Each named move below is a turn or a mirror, shown by a few rows before and after it. Which moves, in which order, take the first row of each later pair to the second? The first pair is answered.
W:
[  8  -2   8  -3   9   0   5  -2   7   1   5   2   0   9   0  -6 -11  -4
  -1  10   0   0   5   7] |-> [ 8 -3  6 -3  9  2  6 -1  7  2  3  3 -1  6  3 -6 -9 -4 -1 10  0 -1  6  7]
[ 38 -15 -29 -12   2  39  15   3 -24  37  14 -17 -24 -12   8  10  18   9
  25 -15  17   0 -12  -6] |-> [-22   3 -25  11  -4  18  -2   4   4  10  69   2   6  16  -6   6  -1  -4
  17 -28 -22  27   2 -13]
[  3   0  16  -7   9  -7  -7 -10   5   0   1  32  -7   3  13  26  -7  -8
  -9  27 -18   2  -3   5] |-> [ 11  -3  16 -10  10  -3  -5 -10   1   3  -6  30 -10   0  16  26  -4  -6
  -7  28 -14  -1  -4   7]
Y:
[ -7   5  -6   8  -1  10 -21  10  -4 -16  21  -7   9  10   9   0   1   7
  14 -19   9  12   1 -11] |-> [-15  12  -3  12  -3   5 -20   7   5 -16  22   5  13  11  10   3  -2   4
  12 -11  -1  10  10  -9]
[  2   3  -4   3   3 -17  -9  21  -6  -6 -42  18   1  20  13 -20   0   7
  -8  25   5  -3  -1  17] |-> [  7   0  -6   1   4 -13  -9  22 -11  -4 -44  14  -3  19  12 -22   4   8
  -9  21   9  -4  -5  12]
[ 27  34  11   1 -12  -8   1  -7  18   8   0  29   4  20 -11  15 -12  19
  -3  -5   3 -10   4  15] |-> [ 34  34  13  -5 -12   0   2  -8   9   8  -7  24  -2  16 -11  12  -6  19
 -14  -6   7 -16   2  13]
[ -9   4   1  -6  -1   9  -8   5  -6  -8   5  -5   0   6  -8 -12   7  -1
 -23 -24  -8   2  -1 -14] |-> [-10   2  -3  -4   1   6  -8   8  -6  -8  12  -9   2   8  -8 -13   6   2
 -14 -27  -5   8  -5 -14]
P:
[  2 -23 -15  15  22  18  20  20 -16  -5  20  -9 -15  27   5   4  -8 -18
  19  -5   9  19 -14  -7] |-> [-10 -14  -8  25  18   7  24  13   5  -3  19  10  -6  31   7  11 -19 -24
  23  12  -3  17   2   2]
[  3   0  -9 -23  -6 -10 -11   9 -24   3 -16 -34  -4  13  -7 -15  17  13
 -30 -29 -24   0 -13  -1] |-> [ -5  -4 -26 -11  -2 -23 -15  15 -13   3   3 -36   1  21  -7  -9   8  14
   2 -31 -15  21 -21   4]
[ 29 -24  20   7 -15   5   1 -26 -29   3 -30 -15 -11   1  16 -33   2   8
 -28  11 -35  -5  23  10] |-> [ 35 -36   3   6 -10   7  -7 -16 -44   3 -17 -38 -15   3  13 -38   8  15
  -8 -11 -15  12  -2   4]
Then:
Each pair is two moves apart.
[ 30   9  18 -10 -29  10  18  -4  -7  14 -26   9 -14 -13 -12   3  12 -19
  -8  -3   5  -7  16  23] |-> [-12  16   7   4 -30  -5   1   5   2  -8  25   8   3  11 -26  -2   2 -24
  -3 -30 -14  25   9  13]  P W
[ 32 -14  -8   9  -7 -19  14   2   8  14 -29  14  15  -6   4  17   8 -23
  15  22  21   0  12  12] |-> [ 39 -15  -6   1  -6 -10  15   1  -3  13 -36   9  10 -10   4  13  16 -22
   3  17  24  -7   8   8]  Y P
[ -8  -5 -12  13   5 -15  -6   5   6  -2  19 -13   7   7  -4   6   0   7
  25  -8   5  18 -15  -2] |-> [ -1  -3  -6  15   3 -19   1   1  18   8   2  -1   6   2   4  14  -5   5
  31  13   7   8  -2   7]  W P
[  1  -4 -11  -2   4   9  -3  10 -16  -8  19 -20   1   3  -9  -9   3   1
   0 -22   7   6 -21  -8] |-> [-19  10  -1  13  -1  -8   2   1  18  -6  20  12  14  10  -4   5 -16  -9
   6   8 -13   4   8   6]  P P
[-23   2  28 -16  -7 -12  -8   3  26  14   9  21  20 -19  29  19 -15  -6
 -12  39  -7  20 -14   1] |-> [  7  -7  26 -33  -4   4  -3   5   1  23 -15   5   2 -34  32  16  -1   0
 -18  35  13   6 -29  -2]  W P
[  0   1  -9   5  -7  -9   5  -6  16   7   0  10   6  -1   5  11 -15  -4
  24  11   5   5   2  10] |-> [ 16   1   3 -11 -11  10   9 -10  -4   6 -21   5  -3 -11   5   3  -1  -7
 -14   8   1 -18   4   3]  P P
[ 26  11  21 -14   7  21   2  13 -14   4 -31   6  -9  -7  -7   0  21   5
 -21  14   7 -20  11  11] |-> [ -6  23  26  -6   3  15  -8  15  -9 -15  -2  12   5   9 -17  -7  18  -1
 -40  -3 -18  -9  15   1]  W Y
[ 22 -15 -14  -5   9   6  -7  -9  -3  20  -3  -2 -24  14   2 -16   1  15
  61   0  38  24 -19  25] |-> [  2   6  15   7  -4  -2   4 -26  30  19 -19  41 -11  16   8  -7 -15   0
  32  38   0   1  25  36]  Y P
[ 42 -14  -9  -7  17  -5  12  11   0   6 -15 -22 -14 -15   6   0   1  19
  29   2  24  -7 -12   9] |-> [ 25  -2   1   7  11 -17  17   3  28   7 -15   5  -4  -9  11  10 -15  11
  33  29   6  -8  13  23]  P P
[ -7  -2  14  -7  -7   7   0  -1 -13  -7 -10  -3 -15   1 -13  -7   9  -9
 -43 -12  -8 -15   6  -3] |-> [-15 -11 -13   6   2  -9 -10  10  -5  -7  21 -18 -10  14 -16  -3   0  -2
   8 -24  12  21 -15   1]  P P
[  6  -9 -11  -3   3  -4   1   7  11   0   1  -5 -12   7   1  11  -2   1
  31   9  12   7   0  14] |-> [ 10  -2   7  -8  -2   2   8   0  11   1 -19   8 -15   3   3  10   0  -5
   1  23  -3 -15  16  15]  P P
[ 11  -3   4   4  13  -3  19 -22   7  20 -16  -2 -13  -2  14  11  -7   9
  26  37   4 -12  15  32] |-> [ 23  -8   6  -9  15   9  20 -23 -11  20 -27 -15 -22  -9  12   4   4  11
  10  26   7 -22   5  25]  Y P
[ 21  -9  -8  -7   7  11  -5   1 -31   1  -7 -28 -16 -12   2 -22   1  12
   0 -13  13  -3 -30 -10] |-> [-29  10  -3  17   0 -13 -13  -3   3 -16  32  -1   9  13  -7 -20 -20   0
  -2 -10 -23  16 -10  -8]  W P
[-38  -3  -6   4 -10  24 -12  15  -3 -16  29   2 -16  14  15  -1 -25  -3
 -10 -31 -11  31 -15  -1] |-> [ -3 -18 -20   2  -2  23  -4  18  -6   6   7  -9 -27   1  25  11 -24   8
  32 -16  23  29 -26  12]  W P
[  5   0  12 -10 -12  -3   4  -6   9  14 -25  15  -4  -7   2  -1  -5   8
 -18  17 -11 -14  18  10] |-> [  6  -2  12 -17 -12   6  -1  -3  -8   6 -19   3  -6  -6  -4 -13   5   8
 -35  -4 -11 -16   9  -2]  W P
[-11  -5   5  10  22  -2  -4   5 -10 -15  29 -24   8  10 -35  -6  19  -4
  -7 -13 -13   1   1 -31] |-> [  5 -14 -10  15  28  -8   0   9  -7   0  21 -31   4   6 -28   3  16   2
  30  -4  10   7  -8 -19]  W P
[-16  10  -9   8  -9 -12  -8 -12   1   4  19  -3   4  -1  -9   7 -17   5
  22   5  -7   9   0   0] |-> [ -7  13   9  -5 -15   4  -1 -19 -10   2  -5   2  -4 -11  -7   2  -7   2
 -18   9 -18 -16   9  -5]  P P
[  5  28  16  11  -6  -6  13   9   1   1  -6   1   9   6  -8  23  15 -16
 -21  17 -29 -13  -6 -13] |-> [  6  25  10   8  -5  -1   9  14 -10  -4   2 -12   6   7 -14  15  21 -14
 -25  -1 -25  -9 -18 -22]  P W
[-15  16  -1 -11   7  -7  -9  -5 -10 -12  -1 -20   0  -3 -12   5  19  10
 -17 -30   9   8 -19 -20] |-> [-33  24  -2   9   6 -25  -6  -8  19  -9  10   1  11   8 -10  15   2   6
   4  -9  -1  17  -3  -7]  P P
[ -1   8 -25   7  12 -22 -14   1  -7  -6  40 -19  31  21  -4  -9  -8   6
  -2 -37   3  37 -11 -14] |-> [ 23  -2 -34   8  17 -27  -5   2  -4  14  22 -22  23  13   6   3 -10  12
  33 -19  25  36 -14  -2]  W Y
[ 11   5  24 -11  11  22  17  -6 -23 -13 -11 -33   1 -16   3 -10  19 -10
 -12   7  -4 -36   6 -15] |-> [-23   5   5   7  16   4   3   4 -12 -28  38 -39  16   4  -6 -12   9 -11
  16 -15  -8   3  -7 -19]  P W
[  0  12 -11   8   5 -10  -9  15  30  17   0 -17   4  -7 -16  20   6  -4
  49  14  -4  10   2  10] |-> [  6  16   0   4   4  -5  -2   9  30  22 -19  -7   2 -12 -11  21   7  -7
  36  29  -9  -9  13  14]  Y W
[ 19  -2  10   0  -2  -8   7 -16  13  11 -15   5  -7   1   3   8   0  -4
  18  19   9  -6   7   7] |-> [  4   8  21   2  -6  -9   5 -18  16   3 -10  14  -1   6  -1   5  -2 -10
  -6  16 -10 -10  17   4]  W Y
[-28  16  10  23   1 -27  -9  -3  34 -11  31  19  25  22  -2   6 -12   6
   6  -1  -4  17   9  -7] |-> [ 30   7  30  -8  -1   6  11 -11   4  10 -38  13  -3 -13  12   3  12  14
 -28  17  13 -34  13  -5]  P W
[11 -5 -3  4  7 -4  6 -4  5  3 -5  2  1 -5  5 10 -3  2 17 15 18 -3  2  7] |-> [ -5   2   1  10   4 -10   4  -6  15  -3   7  11   8   2   2   9 -10  -3
  11  14   5   3   8   7]  Y W
[  2   8  10  -7  -3  -2  15   1   2  11 -17  13   0  -6   4   0   1   2
  -5  13  -1  -9   8   7] |-> [ -2  10  12 -11  -3   1  12   0  -3   7 -12  11   1  -5   1  -4   2   0
 -18   4  -6 -10   7   1]  W Y
[ 13  -6   4 -13   8   1   6 -12   6   8 -14   1 -17 -12  12  -1   1  -6
  -2   8   0  -6  16   4] |-> [ -3   0  11 -13   4   2   1 -11   5  -3   0   3 -10  -5   5  -6   1 -10
 -21  -3 -14  -4  18  -5]  W P
[ 10  14 -10  11   0 -11   9  -9   2  -4  -8  15 -20  -3   1  -9  -7  17
   1  31 -11  -1   5  10] |-> [ 13  15  -5   3  -1  -5   8 -10  -7  -8 -11  10 -23  -5  -1 -15  -2  17
 -15  26 -14  -7   4   4]  W P
[ 29  -5  15 -22 -11  20  14   2 -23  14 -20   0 -30 -15   5 -14   8  11
 -68 -32   3  -1 -28 -12] |-> [ -7  -9 -14   2  -4  -6  -4  16  -6   1  41  -7 -13  10  -7 -11  -8  14
 -17 -56   6  51 -47 -14]  P W
[ 25  -2  -2   4   4   3  10  -8   1   3 -16 -11  -3  -1  17  17  -6   3
  15  14  13  -3   1   4] |-> [ -3  12  12  10  -5   0   4 -13  11 -11  -2   6   9  10  12  13 -10  -6
 -16  12 -16  -6  18  -2]  W P
[ -1  12  11   9  -6   1  10 -12   5   8  -8  13   0   1   5   8  -5  -6
 -21  25 -19 -12  18   9] |-> [-11  14  11   7  -9   4   3 -10  -1  -2   5   9   2   5  -3   1  -2  -7
 -35  10 -27  -6  14  -1]  Y W
[-10  10 -12 -19  -2 -12   0  14  -9 -23   5   8  -5  10   7   5   6   1
 -22 -15 -29 -13   7   1] |-> [  7   3 -18 -27   2  -6   2  16 -22 -17  -5  -4 -13   4  10   3  13   7
 -15 -19 -13 -15  -6   1]  P W
[ -4 -13  21  -7  -1  15  11  -8  16  -4  -5  -9  -1  15  -9 -20 -12 -17
  -1   5 -16 -28   3  -6] |-> [  0 -21   5  -9   3  15   6   0   5  -3   7 -26  -5  17 -13 -23  -8  -9
  17 -10  -3 -15 -15 -10]  P P
[ 37  -3 -23  12   8  -5   4 -12 -17  12 -32  -7 -19 -14  20   0 -12  24
  39  10  26 -38 -16  10] |-> [-28  28   6  29  -8 -16  -5 -23  12 -17   5  31  10  12   8  -7 -29   3
 -15   9 -40 -35  21   1]  W P
[ -7   7  32   5   4  15  10 -16   7   3 -30   7  -8 -14   0  -2  -6 -16
 -43  25 -21 -37  14  -4] |-> [  5 -19 -14   2  22  14  -7   8 -24   2   4 -43 -17 -10 -10 -10   6  -1
  12 -23  24   6 -43 -17]  P P
[-10   4   5  -6   7  13  -3   2 -11  -9   9 -10  -1   8  -8 -17   5   3
 -17 -18  -5  -2 -10 -12] |-> [ -9   0  -8  -3  11   8  -3   5  -7  -4  15 -16   0  10  -7 -11   3   7
   9 -21   6  10 -18  -8]  W P
[  5   1  32   5   4   5   3 -20   8  11 -24  14 -10 -24  21  -1  -3 -15
 -27  14 -19 -16  17  20] |-> [-28   5  23  10   4   2 -13 -12   2 -13  21   3   2  -4   4 -14  -4 -18
 -36 -21 -33   9   5   2]  P W
[-14   9   1  10   1   1 -11  -2   5 -19  19  -6  11  10 -21 -11   7  -5
 -21 -22 -17   6   3 -10] |-> [ 22 -11 -15   1   9   5  -4   5 -10   0  -2 -26  -5  -4 -12  -6  16   6
  10 -20  20   4 -17  -5]  W Y
[-11   3  -3 -12   6   5  -6   0 -14 -13  18 -14   2   6 -11  -9   4  -2
 -19 -26  -8   8 -12  -9] |-> [  1  -4 -14 -11  11   1  -5   2 -16  -6  17 -22  -1   4  -8  -3   4   4
   7 -24   9  15 -22  -5]  W Y
[ 46  -9   0   1 -13 -11  13  -6  -5  17 -41 -20 -25   3   7 -19  18   3
  48   0  45   8 -26   3] |-> [ 27   5  12  18 -18 -28  17 -16  30  20 -42  14 -11  10  13  -4  -1  -6
  53  33  24   7   5  19]  P P
[-14  18  10  13  -3   5  -3  -1   0 -16   4   2   1   5  -7  -5  -3   2
 -21  -9 -25  -5   8  -9] |-> [  6   8   5   1   1  15   1   0 -17 -10 -12 -15 -11  -5  -5  -9   7   7
 -20 -16  -8 -11  -3 -12]  P W
[-18   0   5  30 -34 -22 -12 -21  24  -6  10  12 -12 -12 -10  22 -13 -21
  28  27  -9   4  -5  -7] |-> [  8  -3  19   3 -37   8  -9 -22 -12  -7 -17  -3 -29 -29 -11   7  12 -20
 -24  12  -6 -24 -10 -22]  P P
[ -7  11   6  -6   3  12  -3  -5  -6 -11   4   3  -2   0  -1 -11   4  -4
 -23 -12 -13 -13   1  -3] |-> [-12   6  -8   0   8   3  -8   2  -5 -10  20  -5   1   6  -3  -8   0   0
   5 -20  -2   7 -13  -4]  P P
[ 21   1  20 -11  15  15  -7   7 -27 -11   2 -23   2  -5 -10  -6  22  -1
 -19 -23  13 -10 -11 -26] |-> [ -8   8  16   3  13   2 -14  10 -12 -21  32 -15  17  10 -19  -5  10  -6
 -13 -30  -2   9  -7 -28]  W Y
[-36  -4  -3   7   0  20 -17 -24 -13 -27  21 -20  15  16 -22 -22  -2   2
 -27  -1 -18 -17  17  -9] |-> [ -1 -25 -26  -2  13  24 -14 -15 -30 -11   8 -46   0   4 -17 -16   6  15
  16  -3  23  -9 -10  -3]  W P
[ -2 -10  -3  -1   4   8   2   8  -2   6  15 -27  -8   4  -7  -4  15  -4
  -9 -22  13   4 -12   8] |-> [-17  -1   4  13   0  -8   5   2  26   6  19  -3   4  11  -3   7  -1 -10
   2   1  -2   7  10  20]  P P
[-27   5  -7 -13  10 -15  -2  18   0   4   7   2   2 -10 -11  -9  -9  14
  17 -32   1  16  -3   6] |-> [-17   1 -10 -13  13 -17   2  17   2  13  -1   2   1 -14  -5  -3 -12  16
  31 -21   8  14  -3  14]  W Y
[ 13 -16 -16  -2  22   4 -12   2 -18   8   4 -12  -2   3 -13  -5   8   3
  20 -14  26   5 -22 -10] |-> [  8 -12 -18   8  23  -7 -11  -1  -3  12   6  -3   5   7 -11   3  -2   3
  37  -3  25  11 -18  -1]  Y W
[ 13  -7 -16  -3 -30   0  -2  15  -7  -1 -11  10  -2 -15  -4 -33  13  12
 -42  -5 -11 -23  -2  -5] |-> [  1 -15 -42  13 -21 -18 -11  24   4   1  20   1   6  -2  -6 -28   2  17
  11 -12   7  12 -19  -1]  P P
[-18   9  10 -20 -15  13   8   8   2  -8  17 -22 -11  -1 -33 -18  14  -8
 -33 -30 -17   8  -5 -16] |-> [ 12  -5  -4 -28  -6  18  14  12 -10   7   0 -39 -22 -13 -27 -14  20   2
  -7 -28  13   6 -22 -11]  P W
[ 17   0  -9   0  17  -6   3  18 -15  10   0 -14  -9  -8   2  -7   4   0
  10   1  24   4 -10  -2] |-> [  2   9   2  12  12 -17   7  11  11  10   0  11   0  -2   6   3 -10  -7
  15  27   7   3  10  10]  P P
[-14  15  13   1  -5   3  -3  -2   1 -15   2   7  -1   5  -3  -1   3   2
 -37  -9 -22  -7  14 -11] |-> [ 16  -2  -6 -10   5  10  -3   7 -22  -4  -6 -22 -14  -6  -2  -3  13  14
 -10 -21  13   0 -15 -12]  W P
[ -3 -26 -14   6  17   7   8  11   6   7   7 -20  13   8 -10   8  11   1
  32 -23  -8  25  -1  10] |-> [ 16 -29  -8   1  17  11  17   6   8  19 -20 -14   5  -1  -1  15  11   2
  32  -4  -3   9   7  20]  Y W
[-15   0 -21  13  -1  -6   6   6   9   3   1  14  -6  20   3  14 -25 -11
  18  11  -4   4   8  17] |-> [  3   1  -5  -8  -7  19  10   2 -15   2 -24   7 -19   7   3   3  -6 -11
 -27   3  -7 -23   8   6]  P P
[ 13 -17   0   1   2  -5  19   5 -27   2  10 -15 -16   7  11  -8  16  22
  35 -25  21  17   1  18] |-> [  6 -14  -1  11   1 -15  20   1 -13   3  15  -4 -10  12  13  -2   7  20
  45 -12  18  21  10  26]  Y W
[ -2  -8  -6   2   4  -8 -17  23   7   1  19 -21  -7  17  -8  -1   2  15
  43  -6  17   6 -14  -8] |-> [ 16 -10   0   0   2  -5  -8  18  12  14  -8 -12 -14   5   2   5   2  16
  45  16  23 -12  -5   2]  Y W
[ 11  -9 -14   6  10  -9   5  11  -9  -7  -2 -19   6  -5   2  -7   8  12
  13   2  13  13 -23 -19] |-> [ -5   5   1  19   3 -19  12   0  20  -8  -8  10  17  -2   6   2  -6   3
   8  29 -11   3   5  -8]  P P
[-22   7  -1  10  -3   4  -6   3  -2 -16  18   7   7   7 -13  -8  -3   0
 -17 -17  -9   6  -2  -7] |-> [  9 -10 -17   6   5   7   0   8 -12   2   0 -10  -6  -5  -6   0   2   9
  16 -12  24   6 -18   2]  W P
[ -2   8   4  -1 -10  -2   5  -1  22   0  -5  19   1   2   1  11 -14  -7
   5   9  -4   4   6   8] |-> [ 14   2   5 -18  -8  14   3   2  -6  -1 -17   1  -9  -8  -2  -1   2  -2
 -15  -9   3  -6 -10  -3]  P P
[  9  -2  -7   9  21  -8   8   5  12  15 -10 -11  -4  -1   5   7  -1   5
  37  16  22   5  -6  19] |-> [-14  16  14  14   8 -10   8  -3  28   5  -8  15   7   5   2   6  -8  -8
   3  27 -12  -7  21  19]  W P
[ 27  -3   9 -16   8  10  17 -12 -15   7 -34   6  -7 -17   8  -4   4 -13
 -12  21   5 -21   7   3] |-> [ -9   9  15 -10   1   7   5 -11 -14 -16  -1  11   6  -1  -6 -14   0 -22
 -42   0 -25  -9  12 -12]  W P
[  8  -2  -4  -3 -13  -8  -9  11 -22 -13  13 -22   0  -5 -16  -3   0  -3
 -10 -36  -9  13 -17  -4] |-> [-10   9   3  15 -16 -25  -5   3  11  -9  19   3  12   5 -12  11 -19 -10
   6 -11 -25  17   6   8]  P P
[ 12 -22  -6  -8  11 -11   0   8  -5   7 -23 -13   5 -12  22   8   7   9
  44  11  12  25   5  -5] |-> [ -8 -14  -4   3   7 -22  -1   8  13   1  -9   4  15  -2  22  11  -5   3
  43  16  -3  31  18  -2]  Y W
